Each scene shows the same named points in several views, each turned, perhaps mirrored, and shifted as a whole.
A view may leave some points out. In some views, one point has been moved. Which views, in the order they come, and which point in each? Write - if no view has one.

Scene 1 (5 views)
view 1:
  q597 [  3  29   2  -4   8  21 -11  11  -7 -27 -10  56 -32  43 -11   8]
  q996 [  1  33  20  21   6  25 -14   9 -22 -26  -3  58 -40  41  -8   2]
  q536 [  1  33  19  -5  16  20 -11  10  -8 -34   2  54 -36  37   4   4]
  q343 [ -6  28  16   1  11  21  -7  12 -12 -18  -7  55 -29  37 -12   9]
  q20 [ -1  25  22   3  14  20  -7   4 -17 -28   1  48 -42  37   0  -3]
  q963 [  1  27  11   6  11  18 -12  15 -21 -24  -7  50 -40  35 -17  16]
  q274 [  7  25  16   2  14  23  -8   5 -13 -23   2  52 -42  43 -13   7]
  q449 [  7  25   7   5   9  23 -12   9 -21 -28  -5  48 -46  45 -12   4]
  q569 [  9  31  31   5  20  31 -10   5 -10 -23  16  56 -44  46  -8   4]
  q959 [ 12  27  14   5  14  22 -12   3 -14 -29   3  53 -48  44 -10   7]
view 2:
  q20 [ 50   6 -42   0  14 -11  33   3 -16 -23 -14  -5  23  45 -26  12]
  q963 [ 57   3 -53   2   3  -6  32   0 -13 -17   3   2  21  43 -15  26]
  q274 [ 49  -2 -40   7  12  -4  31   1 -10 -21  -7   3  23  44 -15  18]
  q449 [ 54   3 -47   1   9  -4  36   1 -11 -26  -4  12  17  42 -18  15]
  q46 [ 47   0 -34   1  13   0  34   1  -5 -30  -6   9  14  45 -15  17]
  q959 [ 45  -1 -41   6  12  -5  31  -2 -11 -21  -8  10  21  37 -19  16]
  q536 [ 45   6 -39   4  17 -10  26   2 -16 -18 -16  -7  26  39 -28  14]
  q343 [ 56   2 -49   5   7  -8  33   9  -7 -18  -5  -8  24  53 -16  29]
  q569 [ 41 -10 -40  14  17 -13  33  -1 -15 -15 -16   3  36  42 -16  11]
  q996 [ 44   0 -50  -2   6 -21  44   2 -16 -18  -9   8  21  46 -21  23]
view 3:
  q449 [  4   5  -7   6   1  -7   4   6 -12   1   3 -15  -3   6  -7 -11]
  q551 [  5 -10  -4   0  11   1   6   1  -7  -4  -7  -6   1   9  -6 -12]
  q20 [  5   2 -10  12   2  10   3  -2 -11   1 -11 -15 -12   4  -7  -7]
  q536 [  9  -4  -7  10  10   5   1 -10  -5  -7 -12 -12  -9   4 -16  -9]
  q569 [  3  14 -18  -1   8   5   4  -9  -1  -8 -11 -11 -10  24  -5  -6]
  q274 [  1   8 -11   6   4   0  -1   1  -9  -7  -3 -18  -3  12  -9 -11]
  q996 [  3  -2  -9   2   7  -4  11   3  -2   3  -8 -19 -10   8   8 -13]
  q963 [ -2  -3  -4   3  11  -1   0   9 -14  -5  -2 -15   6   6  -3 -16]
  q343 [  1 -11  -6   6   5   7  -2   4  -6 -10  -9 -23   3  11  -7 -17]
view 4:
  q996 [ 23   1  -3 -33   1  25 -33   3 -35  21  -6  -2  12  -7   5   8]
  q597 [ 18  12  -6 -18   6  10  -8   2 -36  23   3  -3  10  -1   4   0]
  q274 [ 23   4   1 -25   6  10 -19  -1 -38  15   0   9  18  -5  -3   2]
  q343 [ 23  15  -4 -23   3  17 -21  -3 -37  23  13   2   8  -3  -2   4]
  q959 [ 24  -1   1 -28   7   9 -17   4 -37  14  -8   8  19  -6   1   2]
  q20 [ 26  -3  -7 -28  10  13 -24  -1 -38  15   0   3   8 -11 -11  12]
  q46 [ 19   0   0 -19   5   4 -18  -8 -35  18  -8   4  18 -12   1  -2]
  q449 [ 16   3   0 -28  11   7 -22  -1 -39  18  -6   0  14  -8   5   2]
  q551 [ 20  11  -3 -33  12  18 -21  11 -42  18   5   0   9   3   2   9]
  q963 [ 19  11   2 -33  10  11 -23   3 -38  22   9   6  10  -5   9   1]
view 5:
  q996 [-20  -9  -6 -16 -14 -11  -1  24  22  -8  -9  -9 -12  11  17 -17]
  q46 [-15 -14 -16 -14   1 -15   3  14  29  -7  -8  -9   3  25  22  -3]
  q551 [-13   3  -4  -6  -5  -8   1  24  22 -10 -17 -16  -1  18  18 -29]
  q597 [-11  -8 -12  -1   9  -8   6  15  20 -15 -12 -20  -2  21  21 -16]
  q959 [-18  -3 -16 -13  -4 -10   1  21  29   0 -12 -13   2  23  19  -9]
  q274 [-15  -5  -9 -12  -1  -9   3  18  26  -1  -9 -10   3  24  22 -12]
  q536 [-12   3  -3  -2  -3  -5   5  27  31  -7  -6 -23   4  15  27 -16]
  q343 [ -9  -6   3  -6   2  -8   8  15  17  -9  -6 -11  -4  20  24 -23]
  q963 [-12  -3  -9  -8  -4 -15   5  12  20  -6 -11 -11  -2  23  13 -28]
  q20 [-13  -4  -2 -10 -11 -12   4  24  34  -7  -1 -12   6  16  26 -13]
Views that do not fit: view 2
  moved in view 2: q536

Scene 2 (5 views)
view 1:
  q220 [ -4 -16  47  37 -29]
  q960 [  4  -4  38  33 -29]
  q344 [  5 -20  44  25 -31]
  q167 [ -9 -13  57  27 -30]
  q457 [-20 -57  78  37 -31]
  q134 [-14 -15  63  27 -30]
  q514 [ 18 -36  32  33 -31]
  q588 [  8 -15  33  44 -27]
  q792 [-11 -29  60  37 -30]
  q643 [ 25 -27  26  25 -31]
  q665 [ 18 -44  29  45 -29]
  q276 [ -7 -13  53  31 -29]
view 2:
  q457 [ 53 -22 -14  -1  10]
  q134 [ 12  -9  -3 -15   6]
  q220 [ 12 -16  -5 -26 -10]
  q792 [ 25 -15 -10 -15  -2]
  q514 [ 22 -40   6 -35 -25]
  q588 [  8 -21  -5 -36 -27]
  q643 [ 12 -43  15 -41 -27]
  q167 [  8 -12   0 -19   1]
  q960 [ -1 -17   1 -33 -16]
  q665 [ 31 -41  -3 -37 -33]
view 3:
  q344 [ 33 -59 -44  -5  -8]
  q643 [ 24 -82 -40  -3 -23]
  q514 [ 18 -78 -37 -13 -16]
  q792 [ 29 -43 -37 -20   6]
  q276 [ 40 -47 -38  -8  -2]
  q960 [ 46 -59 -32  -1 -13]
  q167 [ 40 -43 -44  -7   1]
  q220 [ 38 -52 -33 -10  -5]
  q588 [ 37 -66 -23  -9 -16]
view 4:
  q167 [ 25  -3  -5 -26 -28]
  q134 [ 24  -8  -1 -31 -30]
  q960 [ 25  10 -11  -6 -26]
  q643 [ 45 -15 -36   7 -28]
  q588 [ 31   2 -11   7 -31]
  q792 [ 29 -21   0 -21 -34]
  q457 [ 35 -51   2 -33 -40]
  q514 [ 43 -14 -31   3 -29]
  q276 [ 25  -2  -4 -20 -29]
  q220 [ 28  -5  -6 -12 -30]
view 5:
  q514 [ -8 -27  45  14 -18]
  q588 [-19 -20  24  18  -7]
  q167 [-24 -18   8   7 -36]
  q344 [-19 -26  24   7 -28]
  q960 [-27 -26  14  12 -12]
  q643 [-13 -38  45   9 -12]
  q665 [ -2 -17  50  21 -14]
  q134 [-23 -14   5   8 -42]
  q792 [-14  -5  15  14 -40]
  q457 [  2   8  24  16 -66]
  q276 [-24 -17   9  10 -30]
  q220 [-21 -15  15  14 -25]
Views that do not fit: view 4
  moved in view 4: q643
